Rotation paths and how fast each direction turns (degrees each step):
Each turn is a multiple of 5 degrees from 10 to 175, or 0.
Each row of a path follows its step; steps can be skipped.

step 0: -.19; .20; -.35; -.15; -.16; .20; .22; .06; -.07; -.21; .14; -.02; -.25; .41; -.06; -.26; .10; -.53; -.11; -.17; -.25; .35; -.09; -.05; -.08; .15; -.15; -.13; -.13; -.34; .13; -.03; .25; .03; -.08; .69; .05; -.07; .13; .11; .11; .43; -.18
step 1: -.19; .12; -.13; .09; -.12; -.05; .01; -.13; .25; .27; -.46; -.36; -.11; .46; .03; .15; -.39; .30; .05; -.35; -.25; .01; -.15; .14; .29; -.01; .12; .23; .20; .09; -.11; .20; -.38; -.01; .18; .02; .20; -.08; -.61; -.03; .09; -.26; .06
step 4: .33; .16; -.37; -.07; -.18; -.05; -.24; -.14; -.20; .14; -.33; .10; -.43; .18; -.12; .30; .36; -.22; -.04; .43; .03; -.02; .06; -.15; .30; .30; -.36; .42; -.18; -.17; .12; -.29; .17; -.11; -.11; -.06; -.21; .29; .13; -.06; .02; .00; -.44
step 7: .01; .37; .45; -.22; .06; -.54; .42; -.01; -.12; .30; .17; .11; .38; .14; .10; .32; .27; .15; .14; -.21; .11; -.18; .16; -.04; -.57; .16; .18; .00; .02; .06; .12; .01; .07; .25; -.17; .05; .32; .18; .22; .16; -.16; .04; -.21
step 8: .26; .18; -.01; .49; .40; .21; .11; .19; .01; .01; -.09; .13; -.21; .12; -.02; -.10; .06; -.18; -.24; .04; -.14; .00; .35; .32; .10; .02; -.41; -.16; -.02; -.56; .02; -.26; .05; -.10; -.04; .08; .03; .40; -.01; -.26; -.32; -.46; .31
step 12: -.09; .07; .09; .05; .12; -.54; -.15; .04; .13; -.23; -.28; -.04; -.18; -.06; .29; .18; -.24; .07; .00; .32; -.07; -.29; -.07; -.11; .33; .30; .23; -.36; .02; -.64; .12; -.13; -.02; -.44; -.21; .30; .04; .02; .06; .06; .09; .07; .42
step 13: -.16; -.20; -.45; .12; -.11; .03; -.09; .36; -.01; .06; .05; .09; .14; .45; -.39; .14; .30; .00; -.25; .24; .00; -.05; -.07; .07; .60; -.10; -.10; .38; .15; .33; .13; -.01; .14; -.17; .05; .02; .02; -.40; .49; -.03; -.10; -.19; -.19
step 14: .15; -.18; -.09; .03; .08; .26; -.30; -.40; -.51; -.03; .22; -.03; .09; -.11; -.23; -.32; -.14; .57; .47; .14; .05; -.06; -.26; -.27; .04; .08; .14; .31; -.02; -.15; .21; .04; .02; .23; .19; -.33; .24; .22; -.28; -.17; -.01; .10; -.19
step 15: .22; -.09; .07; -.21; -.24; -.30; .31; -.36; .36; -.32; .10; .10; -.44; -.30; -.16; .08; -.04; -.47; .26; .25; .19; -.13; .23; .15; -.33; .00; -.17; -.12; .17; .08; -.06; .32; .24; .39; .31; -.17; -.31; -.11; .05; .00; -.08; -.09; .00
Speeds:
.02; -.03; -.09; .05; -.10; .01; -.01; -.06; .03; -.01; .02; .00; .01; -.16; -.02; .04; .05; .02; .17; .07; .03; -.05; -.04; .02; .22; .08; .09; .06; .04; .10; -.01; .08; -.04; -.11; -.11; .05; -.01; .12; .12; .00; .06; .02; .01	40
-.05; -.02; .04; .05; -.08; -.11; -.06; .11; .12; .07; -.09; .02; -.12; .03; -.06; -.04; .05; -.09; -.05; .04; -.12; .07; -.14; .08; -.07; .13; .00; .02; .02; .00; .06; .00; -.07; -.18; .06; -.05; .01; .06; -.05; -.07; -.02; -.05; .09	95
.07; -.08; -.02; .08; .03; -.08; .04; .04; -.01; .00; .05; -.01; -.13; -.17; .20; .02; -.01; .09; .04; .07; -.01; .12; .05; .12; .04; -.05; -.01; -.07; .06; -.07; .00; .04; .05; -.02; .05; -.05; -.11; -.14; -.04; .02; -.04; .01; .11	110
-.03; -.01; .05; .05; -.08; -.11; -.06; -.03; -.09; .08; .06; -.07; -.10; .11; .07; -.07; .00; -.05; -.03; -.08; .10; .07; -.05; -.12; .14; -.10; -.06; .03; .06; -.01; -.08; -.10; .07; -.01; -.01; .12; -.01; .05; .08; -.15; -.07; -.02; .06	85
-.10; -.01; -.04; .03; .06; -.18; .06; -.12; .02; -.05; -.10; .07; -.03; .05; .16; .03; .05; .04; -.03; .05; -.09; -.07; .07; -.09; -.07; -.05; -.06; .09; .04; .18; .08; -.01; .00; .00; -.04; -.01; -.08; .02; .03; .01; .10; -.10; -.03	130
.04; -.18; -.08; -.02; .02; .05; -.20; -.05; -.02; .03; -.02; -.10; -.09; .09; .00; .11; -.03; .08; -.07; -.02; .09; -.11; -.01; -.03; -.08; .07; .04; -.10; .05; .02; .06; -.01; -.06; -.10; .02; .04; -.11; -.04; .08; .11; -.08; .01; -.05	40
-.06; .00; -.10; .05; .11; .02; -.10; .19; .03; .05; -.03; .01; -.03; -.02; .03; -.07; -.02; .02; .04; -.01; -.15; -.03; -.05; -.01; .06; -.01; -.12; .03; .03; -.14; .04; .01; .07; .08; -.11; -.04; -.02; .03; .16; .00; -.01; .02; -.18	80
